Where one turn sends some rows of the set: a few examples, then the rows asked:
tuda: [-10,-2,6,9,10,-12,-11,9,-4,-7,-1,3,2,-14,13,3,6,16,-3,6,-9,9,-2,1,-19,-2,5,-10]
non: [-18,11,-2,-6,6,-4,-12,-8,3,-10,5,8,11,2,10,4,-18,6,-9,3,8,-1,-3,-7,-16,-1,-3,-3]
nipi: [-12,5,-10,-2,1,-9,4,6,1,8,10,1,15,-13,3,0,-6,20,-2,2,-3,-11,-20,3,-3,-4,0,-5]
baban: [-13,3,-10,-10,-3,-13,-5,-5,-4,-4,-2,13,16,-9,2,3,-3,-4,12,-9,-4,-12,3,-9,-12,2,14,-11]
Sotiv: [-18,1,-12,-8,2,-2,-20,-8,0,1,-12,0,0,-15,0,-9,-4,15,19,15,-5,3,11,-13,-4,4,-1,-6]
mel: [-17,-12,1,3,-4,3,-5,-4,-5,7,7,5,10,-12,9,11,-11,12,16,11,1,-1,-20,7,-7,3,8,-15]
bur: [-16,2,-1,3,-15,-19,-16,0,-5,-6,2,6,3,0,9,-12,2,8,9,3,3,0,7,9,-2,10,-7,-2]
Seno: [-20,6,-5,-5,-9,-3,-23,-2,12,6,3,-14,0,-3,1,-6,-7,13,5,13,3,4,5,0,-7,18,-2,-16]
kidid: [-34,9,1,-1,4,0,-10,4,3,-4,9,0,-2,-9,-6,4,-5,12,1,-2,-6,11,1,0,-8,4,3,-16]
sirad: [-7,7,4,-17,2,-2,-12,10,4,0,-7,-3,10,-10,7,3,3,5,5,2,-6,15,-8,0,-4,-2,13,-18]
Riv: [-3,2,-12,4,-6,-8,-12,1,-4,-14,0,-1,13,-6,7,10,-3,6,10,19,4,-7,2,-10,8,3,13,-19]
res: [-15,9,10,7,-12,-3,4,-14,-2,-6,-2,-4,12,-7,4,9,-9,12,6,7,-5,-2,0,-15,-4,7,-17,-13]
Leg: [-11,11,15,1,-14,-7,-7,-16,2,6,-7,3,-7,-17,0,13,0,7,12,-1,3,-6,-4,-1,-13,9,-7,-6]
Pigi: [-17,-6,2,3,9,-6,-5,-7,10,9,-10,-11,10,-14,-2,10,-8,14,1,14,-4,-3,-20,-16,-8,-1,0,-16]
fezu: [-7,4,9,4,-11,-13,4,-2,-6,-1,-4,16,7,-7,-10,7,-5,8,11,-1,-4,0,-15,2,-1,-4,5,-2]
gisin: [4,5,1,-1,-6,-16,2,-8,9,11,-15,-10,9,-17,2,2,1,5,7,11,-3,-10,-7,-8,-10,15,-7,-5]
gumov: [-9,-7,2,-7,5,-19,-13,8,3,-3,-3,-4,-7,-16,4,8,-10,-9,-6,0,-4,3,-3,-9,-9,-3,8,-12]
Vuz: [5,2,-4,-2,-8,-15,1,-5,8,5,-12,-5,9,-22,2,-1,4,3,10,15,-7,-13,-5,-6,-7,11,-7,-4]
Fut: [-9,-12,-11,-2,4,-13,-4,5,1,3,-3,-3,8,-2,6,-4,1,0,5,19,-12,12,2,5,4,-1,6,-4]
kog: [-2,0,1,2,-1,-9,-7,13,0,4,-4,5,-5,-13,-3,11,-8,-2,-9,-1,4,10,5,-8,-7,3,16,-13]
Des: [3,1,-7,-3,12,-2,-6,-10,5,1,7,6,-1,-12,2,13,-12,12,4,19,0,-3,7,-10,-15,-4,-2,-20]
daz: [-9,-11,-8,2,-1,-12,-12,-2,1,9,9,7,1,-8,1,12,-20,3,-8,2,1,-5,-11,2,9,5,6,-6]
Tum: [-14,7,-6,-5,-4,-2,-18,-2,11,3,1,-19,2,-2,4,-8,-8,15,7,15,7,7,2,-3,-6,16,-6,-19]
los: [-12,-1,-5,2,-14,-18,-17,3,-1,-3,7,4,1,-4,5,-16,1,6,10,11,1,4,7,7,-4,13,-9,1]
Marum: [-15,7,4,-12,2,-8,-11,1,0,-4,-5,12,4,-2,-10,-10,-8,14,11,13,-10,-6,15,4,-11,11,-1,-5]
Venez: [-13,11,11,-1,-13,3,-9,-16,4,9,-6,6,-3,-16,-1,12,-4,8,8,1,-1,-7,-4,-2,-21,12,-6,-7]
kos: [-9,2,4,2,-12,-8,7,-20,12,-6,-13,-8,15,-4,6,2,-4,8,8,7,4,-8,2,0,1,-3,0,-3]
keku: [-13,-8,-5,5,4,-5,-7,3,-1,1,16,-4,4,-13,-7,5,-17,-1,0,-1,9,-7,-13,-7,1,11,10,-7]

Pigi moves to Fut
Des moves to Riv
nipi moves to tuda
Now these:
bur moves to Venez
kog moves to keku
Marum moves to res
Seno moves to gisin

